In the data rows, 128 means zero.
Here is a table of points, one per row:
[119 115  94  23  37  97 136  94 165 155 105 105 185 103 189  94  85  88
  67  94 110  83  80  98 133 156 173 132 126 158 131 104]
[198 145 188 111 123 172 190 188 249 154 121 204 200 193 148  93  68 112
  94 158 122 116  63  83 166 173  72  76 140 235 194 101]
[ 71  93 164 106  70 108 133 255 157 108 204 137  50 164 146 220 136 113
 117  96 196 219 198 152  86 199 221  82  68 173 114  95]
[ 85 128 109 244 150  61  63  88  99 132 119 137  83 104 102  60  65 178
 143  64  64 117 154 171 102 127 138 194 130  81  76  67]
[103  93 114  97  95  93 113  89 147 156 139 159 154  98 122  71  61  89
 124  74  87 121 151 142 119  84  95 117  86  89 147 119]
[159  85 109 106  67  86 115  73  90 106  88  83 131 166 241 119  96 120
 111  98 107 117 131 128 175 150 107 106 143 167 170 149]
[149 213 123 143 115 137  69 148 166 107 183 142 109 130 123  94 189 108
 137 194  99  98  98 156 185 142 127 130 147  74  65 110]
[ 96  82  86 144 115  95  82 102 105  75 128 138 136  82  81 130 159 139
 122 122 127 135 128 148 138  74 134 208 137  65  89 179]
[124 156 141 105 112 143 201 107 143 158  94 104 151 144 171 151 170 138
 136 131 112 101 136 134 111 108 105 117 116 119 127 179]
[178 135 120 105 133 113 205 144 138 171  85 122 165 170 124 136 172 113
  77 145 154  91 117 155 153  77 101  98  87 183 177 117]
[ 81 119 161 149 146 205  76 103 129 101 117 118 120  80  96 149 148  86
 106 146 128 170 147 134  78 101 129  87 118 104 107 133]
[139 101  54 105 200 110 188 185 139 171 126 132 148 152  96 105  81  79
  72  67 105  87 104 131 171 156  92  92  97 169 166 148]
[153 126 159 134  93 147 100 104 102 139 213 168 135 107 109 150 164 138
 141 224 228 195 167 153  83  74 172 108  85 113 122 117]
[117 124 123 109 125 107 118 176 139 125 189  80  92 167  89 181 123 105
 137  98 132 127 214 157 117 153 154 117 139 156 111 163]
[103 255 222 240 190 222 137 104  92 105 136 114 255 128  42 119 189 161
 255 229  82  96  91 120 135  76 103 129 213 164 119 134]
[147 121 133 178 180 163 176 103 157 144  99 150 162 172 125  62  88 217
 169 175 156 128 156 169 151  94 102 171 119 137 125  96]
[184 136 112 132 196 108  98 128 163 218 171 115 144 124 100 137 165 162
 113 185 255 207 138 150 146  88 117 110 104  89 114  83]
[108 116 135 159 180 153  95 110  56  52 166 178 122 151 137 162  96 167
 164 114 152 126 196 123  97 238 204  81 102 137 125 163]
[104  73  59 134  94  93  65 101  84  84  91 101 148 115  44  90 115 154
 173  56 112 156 183 228 164 133 104 134 146  82  53  96]
[123  77 121 163 133 179 131 187  61  98 119 155 144  92 143 102 119 161
 113 161 171 125 154 219  35  31 109 184 157  93 159 197]
[149 241 190 205 137 168 118  96 116 134 151 115 215  74  84 191 234 138
 144 157 111 165 145 117 121  58  60 121 199  64  38 138]
[ 95 154 176 120  73 117  97 131 140 131 145 124 105  53  74 156 184 189
 125 107 140 164 145 148 145 121 100  51  60 107 113 107]
[148 120  89  45 103 120 153 173 185 170 154 154 128 158 203 133  96  67
 115 155 134 122 132 160 156  91 153 161 149 155 209 181]
[209 141 164  98  53 102 131 124 243 190 132 134 145  95 173 117  94  86
 132 165 114  98  81  68 129 134 125 121 113 148 185 196]
[179 113 253 114  82  98 203 162  56  75 137 165 114 148 122  78  80  92
  82 154 161 172 103 113 143 183 121  65  93 195 206 147]
[173 143 138 156 155 149 199 162 183 174 167 146 161 199 225 143 147 132
 161 152 157 145 118 114 117 133  88  54 123 154 101 118]
[130 135 151 160 186 102  87  98 168 171 127 111 140 140 151 144 171 133
 105 145 157 186 199 103 115 131 154 153  77 121  84  70]
[178 255 147  82 119 173  92 122 132 135 147 132 146 183 127  98  72  59
 139 105 155 191 180 135 147 203 189 119 136  85  95 157]
[ 98  77  39 106 136 131  73 109  68  75 104 121 152  91  76 116 159 104
 109 121 130 129 132 160  91  85 146 181 156 145  92  78]
[158  64  90 144 185  95  92 168 221 161 123  73 108 165 148 103 211 170
 151 177 163 186  69  64 151 133 148 159 141 139 158  69]
[100 161 137 190 198 142 125 111 118 152  62  50 143 125 120 200 151 173
 192 110 121 149 132 122 205 104 108  94  69 120 123 104]
[116 122 134 201 148 195 113 147 169 139 147 165 151  98 102  81  91  99
  88 130 118  97 181 191  73  85 105 154 143  96 128 163]
[125 107 201  85  93 130 121 131 143 156 168 165  96 116 144 100 112 141
 135 123 111 130  74 101 129 136 167 125  75  84 159 106]
[101 113 134 199 170 110 141  88 107 163 198 167 101  79 102 182 199 119
 125 166 127 112 110 156 208 127 103 131 141 141 108 115]
[135 148 114 136 142 129  85  75  92  96 141  98 115 170 157 153 143 153
 162 124 140 128 195 168  96 125 163 201 215 152 122 152]
[189 200  48 120 191 255 147 146 135 107 161 193 181 154 113 100 116 149
 136 179 172 143 109  87  89 131  91  84 130  84 106 165]
[121 122  69  82 174 124 205 190 177 185  85  81 113 147 152 114 106  93
 130 139 123 131 152 101 162 174 126 107  78  87 108 145]
[ 67 100 114 114 151 145 159 136  84 136 110 137 132 148 155 152 150 153
 132 135 125 106  98  72 109 106  92 155 104  88 144  92]
[131  91 105 156 150  79 175 169 148 133  77 102 108 114 192 124 142 156
 127  75 133 117  82  96 118 116  96 104  98 130 103  83]
[ 81 107 172 238 204 103 203 141  93 141  69 110 123 135 178 146 100 163
 157 104 145 134 127 115 160 144  61  27  58 123 146 133]
[ 65  61  72  96 105 113  96 133  97 110 244 186 141 166 114 177 123 103
 186  85 161 186 192 180 161 200 182 182 137 103  83  46]
[116  95 100 183 150 167  84 130 130 108 111 115 104  88 161 183 146 182
 156  86  81 106 117 156  89  95  90 117 201 180 232 225]
[ 71 152 173 122 116 142 127 184  98 100 211 201 125 142  69 174 133 156
 174 110 169 128 129 109  92 232 222 109 105 146 192 174]
[120  92 152 101  95 129 159  84  84  68  80  90 179 164 184  86 100 117
 128 149 130 111 102 102 118 108  88  96 123 110 100 112]
[120 127 205 142  79 108 127 114 120  87 129 151  98 150 184 103  60  90
  86  83  90 103 144 145 110 141 108 111 150 183 182 137]
[ 88  83  88  81  85 171 155 188 118  89  57  74 104  83  87  54 105 147
 112 148 117 134 158 136 153 144 133 177 166  82 136 192]
[ 52 125 134  50  48  83 131  92 135 123 133  89  98 185 146 181 129  79
 169 163 163 118 201  80  80 129 149 182 157 122 134 132]
[136 162 153 211 105  85  54  78 120 138 157 118  81  65 114  52  87 119
 153 167  96  93  71 178 165 126 154 151 181 129  98 124]
[120 114  74  88  96 203  24  28  95 157 157 138 126  72 147 183 149 145
 150 125 126 146 157 171  91 143  97 122 255 182 134 134]
[155 115  70 137 162 134 155 175 201 135  71  78 106 192 118 144 182 172
  93 113 115 122 111 100 103  65 131 241 128 146 136 110]
[127  81  86 170 203 110 118  77 159 131  53  89 136 199 137 105 156 171
 113 129  98 140  89  88 153 114 125 213 115 137 136  78]
[198 135  99 206 243 118 110  70  88 137  48  42  86 132 133 105 130 146
 138  93  83 102 115 128 143  84 128 171 129 137 123 138]
[147 147 158 130 163 109  46  80 219 210 127 115 113 142 123  96 162 105
  83 127 121  98 112 147 128 131 189 184 170  63  29  46]
[140 124 141  96  86  62 110 115 142 174 137 127 101  50  76 139 175 121
 141 169 126 109  74  77 184 125 118 110 106 117  86 132]
[118 210 148 143 119 173 166 136 144 125 134 157 182  83 117 123 156  42
 125 199  75 102 113 117 159 165 119 120 222 126  81 132]
[196 139 127 174 141 129 145 231 105  93 244 185  75 130 130 196 119  92
  89  67 205 206 177 177  57 127 242 143  93 108  77  92]
[118  91 119 106  77 167  77 147 120  96 145  94  50  28  51  53  79 125
 145 145 122 147 175 201 101 102 117  94 100  60  85 122]
[149 104 172  66  67  82 110  92 136 153 129 187 140 131  59  73 104  86
  83 107  42  89 115 116 121 134 108 112  96 141 182 121]
[ 66  81 130 121 147 164 189  73  66 119  68  76 114  98 117 126 154 130
 117 139  93 148 124  77 162 140 163 146 118 116 123 163]
[158 119 140 162 158 114 150 116 123  87  99 154 127 120 153 122 124 148
 115  99  77 125 108  62 130 120 114  94  80 109 110 164]
[102 108  81 148 157 143 138 101 106 131 120  99  93  62  98 121 176 135
  89 113 104 113 110 106  99  86  89 119 124  94 110 102]
[103 103 101  95 127 118  70 125  90  58  87 121 120 177 159 175  85 137
  80  48 143 110  97  99 120 189 142 135 136 153 161 202]
[134 116  74  75 130 100 164 133  77 152 114  85  94 132 121 141 143 149
  96  80 120  82  98  89 116 115 129 154 135 153 150 149]
[130 175 132 127 130 130 202 137  54 146 132 157 172 125  96 118  91 182
 154  95 150 120  86 101 183 128 125 129 139 152 134 135]
[255 158 188  71  58  89 165 202 175  72  98 172  88  77  82 114 135 107
  65 164 160 165  84 130 115 129 117  85 139 208 209 110]
[109 209 114  41  93 167 154  60  85 119 143 117  99 164 126 215  63  78
 128 100 136  63 120 174 170 207 120 132 187 145 122 156]
[ 73 119 105  93 118  69 168 166 172 168  87  95  54  84 153 120 123 210
 170 142  61  28  77  45 116 130  88  79  69 109 121 118]
[172 160 180  17  64 129 145 133 137 100  73 202 211 239 223 154  90  85
 138 105  70 129  96  76  93 161 131 113 135 181 221 167]
[ 61 105 130 143 104  43  82 153  83  69 142 131  85 122 131 144 104  77
 109 128 156  88 112 127 109 109 159 172 118 132 123  53]
These points spread out most along one direction. Where along it does each point below lie, from 0 to 99? 50 is the average, and the first point above lies past it.
[255 158 188  71  58  89 165 202 175  72  98 172  88  77  82 114 135 107
  65 164 160 165  84 130 115 129 117  85 139 208 209 110] 78
[179 113 253 114  82  98 203 162  56  75 137 165 114 148 122  78  80  92
  82 154 161 172 103 113 143 183 121  65  93 195 206 147] 81
[173 143 138 156 155 149 199 162 183 174 167 146 161 199 225 143 147 132
 161 152 157 145 118 114 117 133  88  54 123 154 101 118] 65
[ 67 100 114 114 151 145 159 136  84 136 110 137 132 148 155 152 150 153
 132 135 125 106  98  72 109 106  92 155 104  88 144  92] 49
[102 108  81 148 157 143 138 101 106 131 120  99  93  62  98 121 176 135
  89 113 104 113 110 106  99  86  89 119 124  94 110 102] 35
[ 95 154 176 120  73 117  97 131 140 131 145 124 105  53  74 156 184 189
 125 107 140 164 145 148 145 121 100  51  60 107 113 107] 41
[140 124 141  96  86  62 110 115 142 174 137 127 101  50  76 139 175 121
 141 169 126 109  74  77 184 125 118 110 106 117  86 132] 48
[178 255 147  82 119 173  92 122 132 135 147 132 146 183 127  98  72  59
 139 105 155 191 180 135 147 203 189 119 136  85  95 157] 55
[172 160 180  17  64 129 145 133 137 100  73 202 211 239 223 154  90  85
 138 105  70 129  96  76  93 161 131 113 135 181 221 167] 94
[117 124 123 109 125 107 118 176 139 125 189  80  92 167  89 181 123 105
 137  98 132 127 214 157 117 153 154 117 139 156 111 163] 49
[209 141 164  98  53 102 131 124 243 190 132 134 145  95 173 117  94  86
 132 165 114  98  81  68 129 134 125 121 113 148 185 196] 78
[116  95 100 183 150 167  84 130 130 108 111 115 104  88 161 183 146 182
 156  86  81 106 117 156  89  95  90 117 201 180 232 225] 47
[100 161 137 190 198 142 125 111 118 152  62  50 143 125 120 200 151 173
 192 110 121 149 132 122 205 104 108  94  69 120 123 104] 37
[184 136 112 132 196 108  98 128 163 218 171 115 144 124 100 137 165 162
 113 185 255 207 138 150 146  88 117 110 104  89 114  83] 37
[ 98  77  39 106 136 131  73 109  68  75 104 121 152  91  76 116 159 104
 109 121 130 129 132 160  91  85 146 181 156 145  92  78] 30
[ 81 119 161 149 146 205  76 103 129 101 117 118 120  80  96 149 148  86
 106 146 128 170 147 134  78 101 129  87 118 104 107 133] 36
[108 116 135 159 180 153  95 110  56  52 166 178 122 151 137 162  96 167
 164 114 152 126 196 123  97 238 204  81 102 137 125 163] 46
[135 148 114 136 142 129  85  75  92  96 141  98 115 170 157 153 143 153
 162 124 140 128 195 168  96 125 163 201 215 152 122 152] 36
[120 127 205 142  79 108 127 114 120  87 129 151  98 150 184 103  60  90
  86  83  90 103 144 145 110 141 108 111 150 183 182 137] 68
[120 114  74  88  96 203  24  28  95 157 157 138 126  72 147 183 149 145
 150 125 126 146 157 171  91 143  97 122 255 182 134 134] 36
[ 73 119 105  93 118  69 168 166 172 168  87  95  54  84 153 120 123 210
 170 142  61  28  77  45 116 130  88  79  69 109 121 118] 60
[159  85 109 106  67  86 115  73  90 106  88  83 131 166 241 119  96 120
 111  98 107 117 131 128 175 150 107 106 143 167 170 149] 67
[103 103 101  95 127 118  70 125  90  58  87 121 120 177 159 175  85 137
  80  48 143 110  97  99 120 189 142 135 136 153 161 202] 62
[147 147 158 130 163 109  46  80 219 210 127 115 113 142 123  96 162 105
  83 127 121  98 112 147 128 131 189 184 170  63  29  46] 33
[ 85 128 109 244 150  61  63  88  99 132 119 137  83 104 102  60  65 178
 143  64  64 117 154 171 102 127 138 194 130  81  76  67] 21
[119 115  94  23  37  97 136  94 165 155 105 105 185 103 189  94  85  88
  67  94 110  83  80  98 133 156 173 132 126 158 131 104] 73
